One vector is turned by the same rotation once a tick. Each row is the vector after some number of ticks, and that number follows the row.
The counts run from 0 to 459.
[111 128 117 113 116 120 120 137 133 158 107 129 156 134 133 116 136 133
 111 131 129  66 128 180 120 163 145  84 152 154 101 112  90 133 148 156
 146 109 131 154 107 115 139 133 181 123 102  98 108 105  85 125 120 213
  78 154  77 124 121 146 116 140 157]	217
[117 101  53 118 153 111 114 138 160 135  80 127 112 122  72 142 128 162
 129 108 123 114 155 115 136 102 142 125 144 150  85 116 114 133 125 174
 151 128 116 134 111 126 115 152 171 138 110 138  99 134 107 161 108 173
 117 116 135  65 124 134  76 134 181]	455
[ 91 126  73 128 134 121 118 138 129 159  81 112 117 106 110 136 147 152
 115 112 116 118 162 167 129 130 161 116 140 170  70  93 106 146 145 165
 158 132 119 157  87 114 107 164 174 133 122 119 118 118  82 151 101 175
 105 149  87 106 132 103  98 144 169]	222
[139 119 120  99 126  96 151 145 137 130 137 129 127 119  85 145 113 128
 149 132 128  70 121 129 126 105 121 112 158 168 112 102 143 151 131 173
 143  91 136 148 158 135 149  94 157 123  71 105 118 102 110 161  94 191
  90 173 105  76 147 178 106 148 132]	125
[108 113  76  90 107 113 118 140 144 148  88 132 115 130 103 134 151 117
 139 110 157  73 123 114 127 108 131 133 140 121  80 138 114 147 122 189
 131 113  73 118 113 131 135 125 172 168  76 132 129 137 128 144 103 174
  94 165 164  67 116 145 122 167 124]	329
[135 116  94  90 149 123 116 144 137 100 109 143 146 123  94 123 118 107
 129 130 144  79 120 102 128 114 148 116 174 139 117 102 117 112 120 197
 166  90 141 104 141 143 129 109 160 131  89 143  92 135 135 170 110 180
 110 179 118  74 136 165 114 157 162]	294
[125 110 111  98 136 105 133 134 147 142 126 145 129  94  94 115 110 144
 135 145  98  71 132 129 139 124 127 108 143 186 126  98 130 129 115 166
 160 102 133 151 139 130 146 112 164 119 107  97 118  82  94 152 102 215
 123 150  91  88 125 170 116 104 166]	256
[126 121 100  78 118 150  77 149 122 140  80 142 138 129 153 103 166 119
 107 131 158  83 141 138 127 136 161 114 197 163 110 117 106 139  89 172
 125 128 100 143  99 140 134 129 167 143  88 122 127 119 120 146  91 175
 121 146 126  92 101 153 112 163 164]	202
[142 148 126 138 137 134 120 147 123 169  99 135  95 116 130 157 140 131
 126 136 124  93 129 114 125 131 104 120 142 131  71  93  80 172 137 168
 174 131 104 168  91 132 134 132 194 136  97 112 120 131 107 176 109 171
 106 143 127  95 147  97  86 182 112]	184
[116 129  72 116 133 119 112 147 137 138  99 124 102 135  91 161 118 136
 138 113 123 116 143  93 142 107 148 119 145 148  83 120 102 155 131 165
 168  99 108 122  91 132 121 153 192 157  78 136 120 143 127 171  97 180
  89 136 149  68 121 113  86 155 133]	325
[154 126 111 117 137 144 110 164 134 121 116 146 154 127 117 110 129 111
 111 149 163  71 124 145 116 126 152  97 187 116 100  81 103 118 120 182
 136 153 128 134 123 141 122  96 169 112 111 145  82 132 127 146 124 176
 124 162 111  70 114 154  77 151 183]	436
[155 114 110 107 158 110 134 146 151 164  95 132 112 122  86 159 157 138
 136 138 125  82 126 118 110 107 101 129 150 126  81 100  90 165 130 169
 147 112 120 154 128 114 134 118 179 125 107 113 125 134  96 173 112 175
 109  97 148  94 167 125  60 192 134]	315
[139 145 133 146 140 144 107 148 125 161  96 135 108 124 137 155 135 113
 119 125 119  94 128 111 129 150 111 127 147 143  73 108  92 165 147 178
 181 142 109 161  93 134 132 148 197 136  98 112 115 140 109 166 112 177
 103 151 138  91 133  94  78 167 126]	183
[138 129 113 138 150 119 127 143 172 149 124 110 142 132 101 133 118 146
 123 135 119  64 123 113 110 148  96 118 147 116 105 141  78 149 134 167
 190 101 116 151 135  97 141 119 189 125 112 114  80 141 100 171 130 189
 100 115 151  98 139 122  77 162 149]	311
[106 136  92 103 185 103 139 141 148 127  88 115 107 123  79 138 148 163
 132 129 120 108 128 115  85 107 127 127 138 149  92  77 119 142 129 165
 165  87 136 144 113 116 122 117 172 121 135 117 120 122 102 162 107 160
 126 133 118  72 172 148  57 150 151]	288
[108 104  66 115 123 119 121 156 174 149 102 116 108 134 104 121 134 161
 129 117 139  94 147 152 101 120 101 124 121 129  89 139 131 145 117 181
 128 160  86 160 141 130 118 118 168 147  99 136 100 128 109 150 107 163
 119 134 148  54 111 152  90 117 186]	107
[101 155 112 124 147 127 119 138 136 164  81 122 110 102 119 116 163 152
 115 135 128  96 129 133  97 145 122 115 125 143  98  76  91 143 131 159
 170 119 110 174  60 106 125 115 187 131 143  92 130 109  79 140 122 189
 146 140 105  99 146 131  85 150 143]	55
[113 140 139  91 131  97 130 138 135 158  98 141 138 114 147 116 173 119
 105 139 112  50 122 171  92 168 114 114 141 139  90 109 102 149 137 207
 158 136 111 131 141 116 140 131 156 121 101 100 154 124  98 136 127 193
  87 156 132 118 137 131 119 132 138]	20
[ 99 153 105 108 145 105 123 136 137 149  94 125 107  92 130 119 136 158
 116 141  82  97 135 124 121 155 124 116 122 164  97 108  96 152 119 167
 211  97 119 146  98 110 140 146 181 131 125 102 151 108 101 170 101 198
 112 122 111 105 156 103 112 137 137]	27
[150 112 105  82 101 125 128 165 137 145 103 151 123 111 143 100 150 153
 120 164 136  68 141 177 110 138 119  84 148 132  85  93 111 148 102 178
 130 164 109 153 141 149 134  93 156 113 115 142 138 117 116 148  98 176
 114 129  98  78 125 140 105 131 180]	240
[140 124 111  97 161 100 130 138 149 158  80 141 112 127  90 157 169 136
 127 137 123  79 118 124  99 113 127 123 160 128  85  95  95 158 134 168
 130 111 114 138 113 114 143 130 179 128 103 112 139 130  93 150 122 178
 100 101 163  92 145 139  53 170 131]	316
[105 141  86 104 137 117  98 143 153 127 107 113 120 115 130 103 124 147
 119 141 116  85 126 101 114 150 114 128 137 126 111 152  78 145  99 174
 215  80  98 132 115 113 144 135 182 159 115 125 125 138 134 182 105 187
 115 121 151  86 136 113 124 154 139]	169
[117 119  77  92 109 140 105 153 128 120  79 152 131 119 130  99 157 119
 111 137 182  85 135 148 112 123 169  90 169 126  96  85 101 112 115 182
 119 143 113 130  99 144 109 107 156 132 106 152 114 133 118 141 110 171
 130 170 112  77 103 151 101 141 172]	72
[125  89  57 113 158 109 109 137 170 140  89 126 119 133  83 140 111 166
 134 116 114 107 152 123 136 109 131 115 140 158  99 123 100 126 118 161
 157  89 135 151 119 132 123 144 185 129 110 128  91 122  97 165 108 184
 119 112 114  78 129 150  85 141 174]	454
[127 115 114  84 112 126 116 150 126 148 101 117 148 105 151 107 178 126
 103 135 141  64 136 165 110 144 122 133 186 147  81 127 121 151  98 209
 160 161  84 138 152 137 133 127 140 127 108 123 129 116 129 163  96 156
 106 161 111 101 128 129 137 171 175]	369
[115 120 109 103 138 107 135 119 146 159  80 138 110  69 121 121 166 143
 133 130  98  74 129 109 130 127 105 142 123 156  86 107 106 148 110 192
 190 110 100 148 117 131 144 133 158 139 120 112 147 105 112 163 102 175
 128 154 104  92 162 127 148 171 128]	30
[116 155 105 147 141 143 114 155 145 128 117 124 143 140 106 113 121 142
 109 145 141  81 130 150 104 155 159  84 154 112  97  92  95 124 145 154
 165 139 129 130  96 118 125 110 192 119 127 141  91 145 102 140 139 192
  96 141 117  78 115 136  53 119 182]	439
[108 141 104  54 116 108 108 148 124 116 101 123 141 130 145 106 164 134
 107 148 136  72 139 152  91 152 155 104 175 142  94 126 118 149  89 184
 162 109 107 106 130 137 147 124 157 130  93 129 171 120 129 150  91 169
  85 140 135  91 131 139 118 145 163]	8
[127 130  86  92 104 135 106 168 139 116 112 134 145 123 126  83 131 143
 118 157 171  68 126 157 127 135 159  72 160 104 112  98  80 114 112 157
 147 111 117 128 110 123 129  75 175 131 122 145 105 126 112 147 112 199
 125 147  95  92 119 149 111 135 168]	74
[130  94  48 114 143 112 132 143 155 142  96 121 111 100  68 148 137 156
 139 121 126 106 145 114 144  85 150 122 154 133  75 104 112 142 111 173
 149 124 106 129 111 127 114 130 169 149 112 156 101 134 108 169 100 166
 125 122 136  59 134 127  92 160 171]	456
[128 101  90  68 104 115 106 157 142 139 101 140 118 149 126 119 145 121
 142 131 166  62 122 130 132 119 112 113 155 134 108 149  97 146  99 176
 124  94  92 149 149 137 144 106 175 145  69 110 127 130 125 162  91 187
 106 145 147  89 116 167 127 163 120]	331
[122 116  81 118 140 139 102 141 143 116 113 131 140 106 112  93 112 128
 127 138 145  87 130 105 144 117 144 108 168 162 130 103 107 108  99 170
 174  96 136 143 110 132 130 105 168 131 118 126  73 115 116 161 104 191
 154 177  90  86 121 166 124 147 180]	425
[127 156 119 111 105 140 112 161 125 146  98 153 113  90 150  95 170 112
 114 155 156  71 124 135 109 142 125 120 145 122  90  80  91 148 110 189
 148 167  83 139  93 132 127 100 173 148 114 132 146 122 128 153 108 178
 145 175 127  81 122 121 115 149 138]	45
[146  74  68  78 116 101 134 146 141 141  95 157 114 122  92 131 128 145
 149 133 137  72 140 141 131  98 133  95 138 140 101  95 121 129 114 166
 118 106 132 138 148 149 130 105 162 129  84 139 120 117 109 153  99 187
 104 132  99  75 127 167 108 137 162]	98
[117 151 115  98 122 141  96 153 132 144  71 157  99 110 160  95 167 125
 113 145 155  93 131 127  95 144 121 120 141 129  88  86 102 151 112 191
 149 170  82 155  94 144 122 111 171 139 111 128 151 127 117 146 109 167
 143 164 137  75 113 127  93 132 148]	44
[123 143 132  98 124 128 112 153 117 130 114 127 150 119 154 103 150 133
  89 147 117  72 138 169 106 165 155 102 197 163  99 119 118 151 103 186
 163 150 113 120 131 124 139 138 162 113 108 123 150 120 119 150 103 187
  90 132 124 106 109 123  96 130 180]	372
[141 139 143 112 162 111 134 138 132 128 130 131 144 135 117 142 118 123
 126 146 108  68 116 126 109 145 111 111 169 146 104 119 102 154 140 184
 196  83 152 136 159 137 145 120 179 108  84 102 107 123 117 171 107 183
  71 154 106 109 162 143  93 151 136]	153
